128 stands for zero in the data rows.
Some points, one per row:
[ 85 147 130 149 138 207 127 128 164 150 122 165  98 144 125 137 155 131 210 183 130]
[132 129 152 157 143 160 110 148 198 156  93 208 110 163 132 103 141 138 159 169 106]
[135 136 115 170 147 117 121 192  64   0 105  35 181 123 100 138 103 146  77  42 144]
[142 139 123 154 145 135  96 190 125  42  88 120 127 149 110  98 113 157 121  96 132]
[160 120  80 112 144  86 180 104  41 145 157  11 160  55 132 168  67 124  90  36 120]
[104 144 149 134 119 134  89 147 179  85 127 194 136 191 126  92 189 126 141 204 140]
[150 113 116 125 147 112 183  89  96 184 168  74 129  60 125 161  73 102 104  62 102]
[163 113 121  60 126  64 175  33 125 255 167 143 105  46 175 162 117  91 145 112 104]
[164 107 132 105 120  74 163  79  78 239 150  84 129  73 153 156  91 104 129  72  96]
[105 123 134  73 134 150 148  27 207 255 149 219  88 120 159 132 158  93 195 200 112]
[137 139 145  81 100 124 132  83 185 221 136 209 116 124 183 119 181 123 161 198 126]
[167 117 104  33  97  66 159  31 147 255 168 182 108  81 174 132 137  82 116 148 129]
[108 154 115 174 120 178  44 207 195   0  83 204 157 234 112  67 169 166 148 193 141]
[142 131  78  29 116  79 153  49 150 255 158 168  89  73 139 164  70 115 177 110 100]
[156 128  93 142 158  83 164 154   0  51 161   0 184  51  99 168  46 135  63   0 117]
[184 111 130  44 125  40 187  46 134 255 191 150 103  62 191 159  90 100 144  97  84]
[145 126 104  49 117  93 192  17 154 255 181 146  95  81 160 177 105  89 159 123  85]
[ 83 145 136 133 136 189 104 141 211 127 107 207  96 178 120 100 147 136 173 195 134]
[122 116 113 152 152 142 159 133  31  68 142  20 167  73 119 157  83 130  91  49 111]
[ 73 158 121 139 117 216  74 136 255 134  78 255  78 247 183  62 190 135 209 255 143]
[139 131 114 148 150 101 167 144  26  90 144   8 166  83 117 169  77 130  86  23 107]
[134 134 137  59 112 108 142  36 231 255 150 248  58 135 167 126 156 103 206 205 100]
[140 132 115 124 125 108 121 142  60  81 145  80 121  97 109 145  96 129  98  76 132]
[117 132 127  72  93 137 110  75 185 205 138 212 109 130 168 109 159 110 159 176 126]
[110  97 136 156 148 132  95 195  99   5  86 108 154 157  93 101 113 142  78  90 153]
[151 117 135 123 119 125 111 113 118 152 105 131 116 126 134 128 156 111 126 149 146]
[ 56 150 139 229 121 230  58 250 176   0  81 147 147 225  70  85 162 162 131 188 165]
[147 106 110 161 166 101 183 129   2  99 150   0 168  63 111 191  71 118  68  13 108]
[107 143 149  66  87 134  66 103 255 254 112 255  59 206 174  75 211 125 192 255 145]
[ 96 147 147 202 126 172  80 231 146   0  90 120 175 192  87  85 156 154  80 162 156]
[140 119  97  93 125 120 130 102 130 161 139 131 130 111 107 143 106 125 137 112 126]
[147 118 144 161 156 105 196 129  48 178 139  39 138  69 139 147 114 113 114  58 107]
[ 81 145 132 136 111 181 122 111 191 188 117 185  79 156 116 132 146 124 196 193 131]
[120 145 131 217 151 163  93 237  62   0  56  55 146 145  89 107 119 154 112  75 151]
[158 144 120  84 115  90 155  81 149 219 165 147 119  89 140 135  96 112 136 104 105]
[101 124 116 145 129 170 127 123 116  58 120  99 133 134 100 118 134 133 106 128 142]
Here are 10 more points, each followed by its number:
[ 98 124 145 151 107 186  64 190 177  17  92 175 133 193 117  81 144 155 140 209 156] 0
[133 129 122  96 106 100 148  86 144 187 151 147 126 104 151 122 144 110 124 142 120] 1
[151 108 136 138 144  98 165 103  59 167 126  50 128  92 136 161  91 113  96  44 113] 2
[166 127 113 103 139  52 177  88 101 214 166  99 131  71 149 164  97 109 112  62  83] 3
[113 130 140 109 114 151  98 126 160 118 115 192 116 159 130 105 157 135 142 183 145] 4
[132 123 108 174 164 114 168 174  11  51 141   0 174  74 103 168  63 135  83  11 122] 5
[130 123 123  34  98 120 169  12 218 255 160 227  90  99 177 126 152  85 177 210 109] 6
[ 98 153 135 100  95 166  44 152 247 121 105 255  80 227 126  75 190 151 197 255 156] 7
[103 126 138 125 133 148 148 110 148 191 129 139 105 116 120 148 133 109 150 145 113] 8
[ 96 136 158 194 129 190 101 197 121   0  90 112 137 193  93 101 147 155 124 153 157] 9
Which two of these numbered points are nearest to each point below, ignoring the 2 directions in which the first points spread most? Their numbers follow each, nearest first.
[139 128 120  35 110  90 145  44 205 255 166 234 101 111 170 127  62 101 182 172  90] > 0 7
[149 104 135 150 132 111 106 181 132  49 119 147 162 158 121 102 116 145  93 136 123] > 0 4
[150 101 136 160 156 110 137 148  61 105 112  40 123  92 106 146  81 130  81  40 147] > 2 9
[128 124 113 107 141  76 177  94  80 174 169  43 160  58 146 159  98 111  83  65 101] > 1 5
[106 155 136  74  92 148  74 107 255 214 123 255  67 214 147  72 193 131 207 255 151] > 7 4
[188 118 123 144 160  62 165 114  32 138 146  34 153  65 112 181  77 116  82  24  73] > 3 2
[128 128 138  71  88 125  90  94 228 183 149 223 110 194 160  66 203 117 164 238 138] > 1 4
[122 126 100 147 126 154 109 149 135  55 117 109 150 114 107 119 107 146 113  92 130] > 6 0
[102 146 130 125 121 147 114 128 176 149 133 161 121 152 139 127 120 141 151 148 120] > 5 3
[128 133 151 137 125  94 145 139 112  93 157  92 161 121 100 144 105 130  89 106 120] > 1 4
[183 109 114  26 115  38 195   1 138 255 200 127 109  25 181 185 107  88 136 113 103] > 6 0
[157 118 133 124 144  91 192  80  93 255 155  92 110  83 164 168 109 118 121  78  94] > 2 8
[ 96 153 123 184 148 157 118 211  91   0 116  60 169 147  82 138  99 150 100  83 139] > 5 9
[161 128 130 136 142  80 142 132 101 157 132  99 128  98 151 150 113 128 111  89 123] > 3 2
[133 161 134  74  87 123  76 123 237 172 124 255 105 196 154  82 174 131 193 240 131] > 7 4
[193 119 119 104 133  45 111 124  98 190 133 121 132 106 150 146  96 129 123  76  90] > 3 7
[173 110 127 103 126  74 170  76  79 225 138  68 122  64 163 164 106 112  99  78 108] > 2 1
[127 147 127  50  84 135  74 108 255 204 122 255  93 203 177  72 175 145 220 255 125] > 7 0
[151 132 125 146 131 119  73 178 119  62 100 139 135 165 117 107 114 147 123 119 134] > 7 4
[156 128 125  80 128  79 142  88 159 255 150 169  92 117 168 122 143 115 150 156 111] > 3 1
[177  90 114  95 131  47 196  75  53 215 182  45 148  64 146 165  82  95  97  52 112] > 1 2
[103 149 119 157 145 165 124 163 120  99 132 133 124 133 102 119 121 140 143 128 119] > 5 8
[104 115 176  68  70 165 111  50 244 255 131 255  56 150 164 102 181 109 199 253 132] > 9 4
[107  94 143 201 167 155 142 173  50   5 103  24 154 127  93 155 124 145  78  79 160] > 9 8
[160 111 133 170 167  85 201 121  24 160 145   0 158  54 136 172  91 113  81  21 110] > 2 8
[102 135 152  83  95 162 100  97 254 206 113 255  93 179 177  82 204 136 184 255 144] > 1 4
[172 126 107  94 137  47 196  94  57 203 181  60 161  50 138 163  74 111 104  45  87] > 3 1
[133 146 139 176 113 159  20 250 128   0  59 175 142 243  82  63 148 180 111 166 174] > 7 4
[149 116 125 136 153  95 184 113  33 152 128  11 145  46 147 177  94 107  96  29 109] > 2 8
[136 118 150  86 104 140  86 102 196 153 102 220 102 179 135 102 181 128 145 221 173] > 4 0
[144 121 136 135 121 126  62 192 138  51  95 157 112 191 105  98 149 139 119 153 155] > 7 4
[145 112 134 101 124  95 177  74 102 212 174 116 128  84 157 155 130 118 115 117 109] > 1 9
[168 111  73  44 130  50 179  61  83 253 186  82 119  63 143 175  69 106 121  52  96] > 7 3
[187 142 111  45 113  30 169  52 126 255 168 143 128  47 158 156  68 121 141  70  80] > 3 7
[163 119  95  96 153  70 170  92  59 204 175  49 135  43 119 180  43 114 132   9  82] > 5 3
[178  95 131  82 140  58 198  66  61 255 176  52 124  32 137 183  62 101  96  35  95] > 2 8
[ 81 130 139 125  97 202  55 129 231  72 103 219 106 210 109  69 207 127 155 239 175] > 6 4
[113 127 132 136 127 146 159 113 104 155 138  76 137  90 112 156 104 114 130  91 132] > 8 5
[ 97 135 115  86 116 172  96  83 222 191 113 252  81 173 148 105 175 129 179 234 142] > 4 5
[156 145 121 171 162 108 126 189  15  30 112   9 175  97  95 145  64 149  77   0 111] > 3 5
[159 118 117 132 146  80 149 134  54  83 153  36 169  80 121 155 102 129  80  61 128] > 1 4
[127 106 135 192 149 143 151 173  19  10 115   0 158  91  95 165 112 124  45  40 156] > 9 4
[138 117 108 198 171 122 142 179  29  42 132   5 172  89 111 153  82 128  84  16 101] > 5 3
[ 95 125 123 158 134 174 163 144 110 145 125  95 102 130 109 159 122 142 166 125 124] > 8 5
